(in the rows, 128 means zero)
One turn moves each row of this set onto another row. After a few examples, where does it send each row asked below?
Foz: [152 136 140 103 107 138 163 111 114 168  85 125 107 123 114  92 130 128
 146 118  99  99 132 120 121 129 145 126 151 176 116 114  84 103 120 139
 115]
buk: [148 135 137 144 114 126 105 181 119 147 155 114  93 133 136 128 148 141
 139 125 136 128 105 174 119 107 181 125 139 139 127  87 129 132  99 107
 150]
Tama: [136 102 159 133 124 126 134 126  98 148 154 138 130 148 113 145 143 129
 138 125 107 132 141 125 130 138 188 161 126 137 114  91 130 110 103  96
 113]
Deko: [148 118 147 107 112 147 158 107 110 165 118 126 103 139 110  97 133 124
 144 132 102 118 157 112 143 131 163 140 118 145 105  81 107 102 119 146
 100]
pida: [151 125 149  99 113 150 166 108 111 166 106 127 111 131 119 102 129 129
 141 110 107 125 147 110 137 145 163 143 129 164  95  98  96 100 133 127
 114]
bosug: [141 137 126 149 116 139 109 175 118 152 151 118 104 125 131 125 141 146
 138 133 141 136  97 171 112 119 166 128 151 153 114  91 134 121  97 106
 161]
Mitum: [162 141 113 107 114 131 168 114 107 162  90 129 105 119 130  96 148 130
 139 125  90  89 135 106 135 128 166 129 147 156 133 120  95 106 137 126
 120]
nov: [154 128 128 155 125 123 120 175 122 138 148 115  98 124 134 133 153 135
 126 119 140 118  97 166 130 106 186 124 139 146 133  86 127 137  89  98
 143]
reguz: [150 150 127 161 104 121 101 171 105 120 109 119 100 105 150 114 143 127
 137 127 128 143 137 122 113 104 142 119 139 102 116 116 115 102  97 136
 111]
rinem: [160 126 139 107  97 104  99 158  95 142 131  92 108 144 123 106 139 104
 143 113 157 128 105 160 121 114 147 144 156 117 127 139 144 129 111 115
 121]
bubid: [172 143 109 103 100 132 164 124 104 155  92 112 102 135 120  94 138 136
 139 139  88  97 141 108 139 136 153 143 159 161 129 124  98 105 128 132
 120]
mefe: [155 146 136 152 108 129 113 161 114 105  95 123 108  98 153 122 138 128
 123 103 140 137 124 124 113 115 137 118 151 138 110 133  96 107 103 108
 125]
zar: [157 151 119 157 106 118 113 173 110 109 101 127 104  99 152 127 158 130
 128 112 134 140 133 113 119 108 153 113 148 116 125 126 101 112 111 124
 117]
fome: [158 133 139  99 111 140 155 108 109 168 108 124  97 121 111  77 129 124
 151 128 106 105 144 129 109 123 141 128 125 147 121 102  96 113 116 166
 106]
podu: [153 118 113 139 108 104 116 155 112 139 118 105 118 141 109 120 149 103
 133 126 153 120 106 135 134 113 146 125 190 146 135 154 139 134 105 113
 125]
vese: [176 136 128  95 106 131 164 121 113 155 106 103  96 125 108  76 129 127
 137 125 111 110 145 128 120 135 143 142 127 149 127 107  95 123 111 164
  96]
tesuv: [160 117 120 128 100 102 109 154  95 134 125  96 111 145 119 112 158  96
 131 123 149 112 105 141 143 104 157 136 166 119 141 139 145 127  99 111
 117]
notop: [148 128 119 161 127 133 122 169 125 146 148 117 110 114 130 128 146 137
 126 125 145 129  89 162 122 116 171 124 154 162 120  94 132 126  85  99
 155]
Zet: [151 128 131 121 104 107 109 159 111 145 126 103 117 139 112 112 131 111
 147 113 158 138 104 153 110 125 135 132 178 143 123 155 139 134 119 117
 129]
rukub: [127 102 145 145 127 116 144 137 109 155 148 143 136 142  98 154 151 131
 136 126 110 141 140 115 130 131 192 148 140 147 125  89 125 121 103 113
 109]
madu: [160 122 121 159 132 131 116 157 122 147 136 117 109 119 128 114 148 131
 124  94 163 135  80 163 119 109 165 134 153 148 125 116 137 129 105 111
 157]
zagid: [168 138 109 104 118 130 162 109 103 160 115 125  96 115 127  83 148 124
 144 131  99  93 145 113 126 125 161 133 123 131 136 106 106 113 133 154
 109]
renu: [151 126 139 160 115 122  88 171 117 149 133 118  89 156 126 123 148 135
 148 122 131 126 103 164 129  92 174 124 159 129 128 107 142 124 107 115
 149]
rigi: [131 105 146 128 131 128 150 135 111 151 152 147 138 129  97 151 151 137
 133 109 131 155 138 122 111 144 185 148 138 159 120 100 117 130 119 117
 120]
bapes: [150 123 128 152 118 142  94 157 108 149 139 117 102 138 132 112 145 139
 137 115 146 132  90 165 118 107 158 139 157 138 116 110 149 108 104 107
 171]
minar: [139 105 159 116 128 135 140 124 100 143 160 142 132 133 114 143 140 134
 135 109 128 146 139 131 112 149 181 161 124 146 110  99 126 119 120 101
 126]
fes: [153 125 121 110 122 140 176 112 122 162 111 136 114 123 118 110 141 132
 138 114 107 124 149  98 143 146 174 134 135 164 113 105  97 116 149 130
 112]
zotu: [182 136 103 101 107 134 166 117  98 152 110 107 100 120 122  79 143 128
 131 135 103 100 141 112 136 138 150 150 135 139 133 113 108 111 122 148
 110]
tudun: [153 147 145 156 104 134 102 159 108 114 105 119 105 104 151 109 125 125
 134 117 134 140 128 129 105 114 126 122 144 123 101 120 109  95  87 122
 118]
lod: [152 119 121 120 125 137 168 113 117 161 122 133 103 130 112 107 146 126
 140 133 103 118 160  96 148 134 175 132 124 143 121  91 106 115 134 151
  99]
puso: [157 122 129 164 130 110 110 170 130 145 129 116  96 136 119 125 154 130
 133  99 146 131  93 161 127  93 180 120 154 142 138 108 131 143 106 121
 138]
fose: [169 142 137  98  99 131 161 128 117 158  89 108  99 138 102  90 126 136
 145 128  97 108 143 124 127 135 146 132 153 173 120 116  84 117 118 149
 105]

zotu -> vese
Foz -> Mitum
fes -> lod
Now find these:
rinem -> Zet
renu -> bapes
tudun -> mefe
rukub -> Tama
notop -> nov

One turn moves each row of this set onto another row. After a few examples, where does it send each row asked below?
zufov: [132 119 131 117 112 166 144 117 162 150 138 139 167 124 137  76 143 132
 120 125 136 139 112 159 111 146 123 137 154 109 156 109 123 106 121 154
 143 143 134 142 137 118 144  96 103 146 174 132 158 111]
gek: [125 149 127 138 111 116 119 111 154 128 141 112 141 135 110 118 123 126
  93 109 155 143 103 117 113 107  94 139 175 112 126 151 122 123 100 135
  95 117 124 121 159 143 138 106 101 145 152 134 126 119]
Giz: [150 121 120 119 107 174 140 133 122 164 136 141 126  97 119 113 154 156
 132 114 157 138  92 104 116 182 117 106 116 120 118 118 130 148 112 107
 123 146 109 115 151 110 149 112 118 124 135 135 156  89]
pabe: [132 150 135 141 110 119 111 106 171 136 141 107 155 129 109 122 142 114
  97 124 137 122 124 103 128 114  96 133 169 107 146 138 113 123 106 141
  85 115 123 131 158 149 130  98 107 144 151 122 145 107]
vene: [135 107 111 140 115 183 134 134 123 163 126 145 116 100 120 127 165 154
 123 111 163 129 103 112 119 173 124 101 126 128  99 126 133 140 116 107
 120 141 104 124 134 134 142 109 125 128 137 132 146 105]
taze: [149 123 110 129 120 185 129 128 127 159 128 141 121 105 122 102 146 150
 124 122 168 128 102 100 109 179 122 118 109 128 121 109 118 138 112 108
 129 147 109 127 143 114 151 103 123 120 133 136 154  92]
savel: [104 127 127 117 111 115 136 145 116 107 113  67 147 132 115 116 138 153
 128 128 171 122 133  97 121 142  93 117 117 100 166 137 136 151 105 140
 120  93 117 127 125 138 128  68 118 140 149 140 130 127]
Potu: [126  87 117 144 130 153 100 102 108 134 108  86 130 137 118 118 152 153
 130 112 140 116  86 105 107 159 136 127 111 109 171 152 126 146  96 123
 117 131 127 118 113 155 120  94 126 162 154  81 167 130]
liru: [126 123 129 116 111 160 156 116 146 156 135 138 170 137 133  84 138 136
 123 123 127 150 107 157 104 152 128 139 171 113 156 109 135 112 119 162
 144 142 142 124 144 112 140 106 100 144 159 131 153 116]
nivov: [125 129 134 118 109 117 138 133 105 104 125  56 154 129 114 112 142 147
 144 139 171 110 121 109 125 140 104 123 119 106 166 143 140 149 121 124
 123  89 131 143 117 123 128  68 105 141 162 123 143 120]
Gades: [126 136 136 113 111 115 140 128 109  95 132  55 152 126 115 117 141 153
 148 119 163 116 120 130 128 131 102 118 123  98 159 149 140 143 113 140
 122  97 123 116 123 124 131  60 110 150 159 119 135 128]
zap: [143 118 106 134 113 177 146 128 142 150 160 105 135 121 114 118 143 168
 124  89 166  86 110 115 108 169 127 136  96 103 143 135 194 147  93 136
 133 124 115 155 138 143 145 116  91 144 165  92 142 140]
Pudel: [119 100 117 136 110 143 100  95 100 143 111  82 126 133 122 124 168 157
 132 113 142 111  97 108 111 160 137 117 119 129 158 155 148 159 101 123
 122 152 121 105 131 149 112 105 121 150 157  73 163 129]
tazef: [123 147 131 141 107 124  92 123 155 144 130 112 163 152 116 115 153 135
  96 109 143 136 120 120 128 113  98 139 175 106 141 140 124 120 101 153
  97 114 125 116 170 148 128 101 102 137 135 118 136 126]
toz: [128 157 131 141 118 118 106 107 151 129 132 107 149 144 113 122 127 126
  98 111 134 129 122 102 118 113  93 137 171 118 143 147 120 121  97 140
  87 113 126 138 162 137 144 101  99 146 142 124 134 109]
fas: [121 154 121 129  79 124 147 127 128 108 138  89 129 157 121 109 135 146
 103 102 131 114 114 116 132 142 144 142 107 112 169 137 137 121  75 128
 104  90 106 130 134 142 141 136  79 139 146 126 121 130]
Sube: [120 133 139 117 110 122 141 124 110 110 128  52 162 126 108 117 146 147
 144 143 163 111 127 108 131 149 108 131 111  97 166 130 130 148 115 133
 110  87 129 125 121 140 122  70 117 141 156 137 156 106]
pone: [127  97 110 146 120 165 103 105  98 145 113  87 132 145 128 115 153 149
 140 125 140 107  96 107 111 175 138 141 109 117 169 139 116 160 104 125
 118 140 118 113 127 152 113 109 122 152 152  81 175 116]
vemi: [124 131 144 122 116 114 140 140 116 110 123  73 165 136 106 112 132 146
 128 132 162 112 118 109 119 145 104 136 122  94 169 140 131 142 118 133
 116  90 129 114 112 123 120  57 123 139 148 137 136 121]
paz: [156 113 117 132 118 175 126 121 115 156 128 131 115  95 113 115 161 153
 119 122 160 132  98 103 123 185 112  91 113 123 113 121 119 137 104 110
 131 131 117 129 136 119 146  95 130 120 143 123 150 101]
soge: [131  94 116 110  83 148 144 128 158 145 173 121 141 114 128 105 153 132
 103  93 138 136 106 136 132 182 140 136 133 104 143 121 161 151 128 118
 130 119 109 145 166 134 128 137 101 106 156 109 118  89]
merez: [133 111 120 111 114 172 130 130 114 151 129 135 125  92 117 117 156 161
 137 116 159 138  98 107 113 193 105 114 114 145 113 128 142 143 100 112
 136 142 113 124 152 116 142 107 126 123 138 137 146  93]
Godu: [119 116 110 113 100 152 152 135 163 138 159  81 147 134 106 133 143 125
 116 109 111 139 103 136 119 147 120 145 141 104 144  83 175 117 104 135
 116 103 117 123 157 118 130 132 109 112 130 118 115 118]
gebep: [102 143 117 131  76 132 145 124 133 117 141  81 129 162 116 125 132 143
 104 111 110 116 111 138 114 153 137 135 120 110 164 132 147 113  71 130
 107  87  97 134 133 124 141 133  85 130 142 126 136 130]
Meki: [132  87 108 138 113 161 107 105  98 150 119  86 132 132 127 126 157 144
 139 121 143 109  85 110 110 157 131 128 114 119 161 148 139 164  97 116
 117 150 115 120 132 149 110 108 119 163 164  74 175 126]
zan: [141 105 107 138  89 178 140 114 143 148 154 105 146 120 118 129 147 165
 121  77 157  95 120 109 104 169 132 122  93 118 140 122 180 146 100 135
 137 132  99 157 148 147 144 124 102 147 170  89 141 120]
dabun: [120  89  95 138 116 141 105 122 105 134 118  94 135 141 127 124 171 163
 140 114 142 115 100 125 104 165 130 129 108 115 168 147 124 154 103 122
 125 140 123 129 111 146 112 104 135 163 154  73 161 128]
Fadub: [127 120 103 117 102 162 164 135 159 136 159  93 159 142 110 130 136 118
 114 116 111 135 120 134 124 130 126 163 137 115 149 110 164 112 101 138
 120  96 107 107 160 128 127 134 105 129 136 121 119 124]
dived: [136 144 105 123 102 150 148 134 117 103 153  97 124 144 123 114 142 135
 136 117 180  96 109 112 117 170 138 130 115 127 161 128 160 138  94 131
 133 101 122 149 134 154 126 108 104 131 134  61 125 144]
telo: [131 113 128 117 115 165 160 134 148 139 135 139 163 136 132  92 162 147
 116 115 140 153 117 168 126 159 124 134 163  97 138 115 136 113 102 153
 154 144 134 130 153 119 139  94 109 144 172 144 156 106]
Fana: [124 113 135 121 108 174 149 112 144 162 131 134 177 131 128  88 150 140
 111 131 137 144 109 166 118 159 112 128 153 106 141 106 137 112 110 149
 154 149 144 127 142 123 138 103 118 135 177 124 163 113]
nuzub: [127 114 123 128 102 158 147 123 145 153 129 145 168 135 123  88 145 147
 122 116 125 144  97 163 103 154 109 148 165 122 143 123 134 115 119 151
 161 145 135 122 139 109 132 118  97 143 174 130 146 118]
Mife: [128 158 100 129  99 143 144 139 117 106 158 105 114 154 110 112 138 133
 115 123 166  86 105 121 116 175 133 135 118 117 158 149 167 139  82 118
 123 100 118 147 129 142 131 111 100 124 130  79 140 139]
kalu: [142  99 120 122  96 145 134 127 158 157 171 109 127 112 126 104 155 145
 100  78 134 121  94 129 131 182 134 132 132  93 147 107 170 158 110 134
 121 132 118 150 161 131 129 129  96 115 164 105 113 107]
pibob: [121 145 150 143 113 125 108 115 164 149 137 121 162 140 118 122 130 131
  92 120 141 134 116 117 121 127  89 143 170 105 141 147 109 125  89 141
  90 119 118 120 166 138 132 104 114 132 148 124 140 107]

nuzub -> merez
paz -> Potu
Now find these:
fas -> Fadub
Giz -> Meki
Mife -> gebep
taze -> pone
dabun -> savel

One turn moves each row of this set onto another row. After a few examples, where does it send each row asked below?
Sug: [147 152 155 174 144 152 110 130 135 137 117 141 127 144 141 120]
Kunog: [147 145 131 129 143  99  76 126 110 131 114 154 124 133 150 112]
neza: [150 141 147 165 129 136 128 119 109 146  76 144 102 117 157 120]
Pasuz: [153 138 117 160 151 113 117 164 129 150 147 136 134 110 128  97]
Vuf: [137 149 153 119 120 124 105 156 129 191  91 125 114 113 169  96]
Faz: [140 135 149 122 126 120 101 160 122 200  82 123 117 113 157 107]
Gugon: [130 132 141 131 123 113 135 114 123 126 119 139 116 122 120 118]
mobok: [142 140 144 122 158 128  98 127 130 131 116 173 130 133 161 133]
nize: [141 142 114 130 139 125  88 163 102 148  78 147 104 134 152 139]
pofe: [162 152  97 136 132 101 105 130 109 130  94 128 138 143 139 111]
vupub: [135 127 142 129 150  99  77 132 113 149 104 131 145 151 132 136]
pil: [118 180 116 149 159 104 113 140 131 157  84 139 130 130 177 119]
lirus: [119 138 129 173 147 110 137 161 121 130  89 138 127 153 170 110]
lun: [142 137 123  91 133 120 113 177 122 166  85 125 129 134 141 104]
Goke: [146 135 112 168 154 154 129 165 123 145  99 112 125 113 174 115]
sof: [117 145 139 158 150  91 139 127 153 151 100 113 138 138 152 129]
ret: [121 122 146 148 131 146 109 140 126 184  97 129 121  89 146 131]
sesez: [139 128 136 151 146 142 120 146 146 146 129 136 108  85 131 122]
Bita: [165 132 148 136 147 117 136 127 125 180  69 136 133 134 165 142]
dorag: [138 130 119 129 152 119 130 177  97 158 109 137 160 128 122  99]
bemev: [147 118 164 138 144  97 109 127 103 143  88 153 107 125 150 121]
sul: [160 131 123 153 157 103 123 170 127 148 138 134 130 104 130 100]
gik: [152 167 117 161 174 143 119 167 126 151 104 110 131 116 156 104]
fidu: [141 142 122  95 138 119 130 176 121 165  80 124 126 135 138 106]
meram: [133 150 147 136 152 111 123 105 117 177 109 150 138 104 130 137]
gami: [118 162 130 158 164 123 120 165 133 148  89 143 134 156 177 121]
salut: [136 141 153 126 124 121 114 158 122 200  81 123 115 120 161 100]
sogiz: [143 134 138 136 128 125 144 139 138 163  97  85 133 127 167  96]
reri: [132 146 133  92 139 134 129 176 121 163  81 132 130 132 142 107]
kozis: [140 134 102 127 151 117 129 172 107 158 113 135 164 134 121 104]
Fopa: [144 175 115 141 168 127 127 145 119 163 100 105 154 113 146  97]
Fud: [163 159 113 144 153 127 116 122 136 142 126 154 155 136 157 124]
moso: [146 119 129 162 135 139 141 151 128 165 100 104 135 120 185 108]
katu: [153 132 127 150 151 119 117 161 127 148 145 146 139 108 126  92]
fidi: [134 125 122 149 143 136 118 150 150 144 130 123 115  88 138 136]
Dazef: [152 118 154 138 126 112 121 151 134 141 135 142 131 161 144 109]
bikod: [116 128 143 152 123 151 115 138 128 188 101 130 123  98 156 128]
kito: [135 135 124 153 140 142 120 146 150 147 131 132 106  91 141 127]
dupu: [114 127 137 151 119 141 101 137 126 186 109 122 132  94 157 125]
taza: [128 130 129 163 146  90 155 137 137 140  97 135 132 135 172 116]
toduk: [144 162 157 142 160 113  83 147 123 180  97 133 112 131 132 138]
regin: [140 131 108 117 145 122 120 171 109 151 115 140 161 131 125  96]
geme: [151 116 117 132 136 120 111 160 108 161 109 165 147 149 173 129]
suris: [134 160 122 124 141 125 141 133 126 156  90  87 145 120 144  97]
Kaz: [129 122 173 147 151 131  99 132 110 141 106 160 130 141 143 128]
keze: [106 169 125 160 146  96 114 124 132 150  87 113 129 132 151 119]
kovub: [158 137 140 136 139 107 106 145 123 162  79 105 138 166 134 128]
foru: [149 119 147 111 158  94 110 126 124 150  88 145 129 132 147 150]

geme -> nize
Vuf -> dupu
sof -> taza
Now find these:
mobok -> Kunog
salut -> bikod
katu -> regin
kovub -> Bita
moso -> Goke

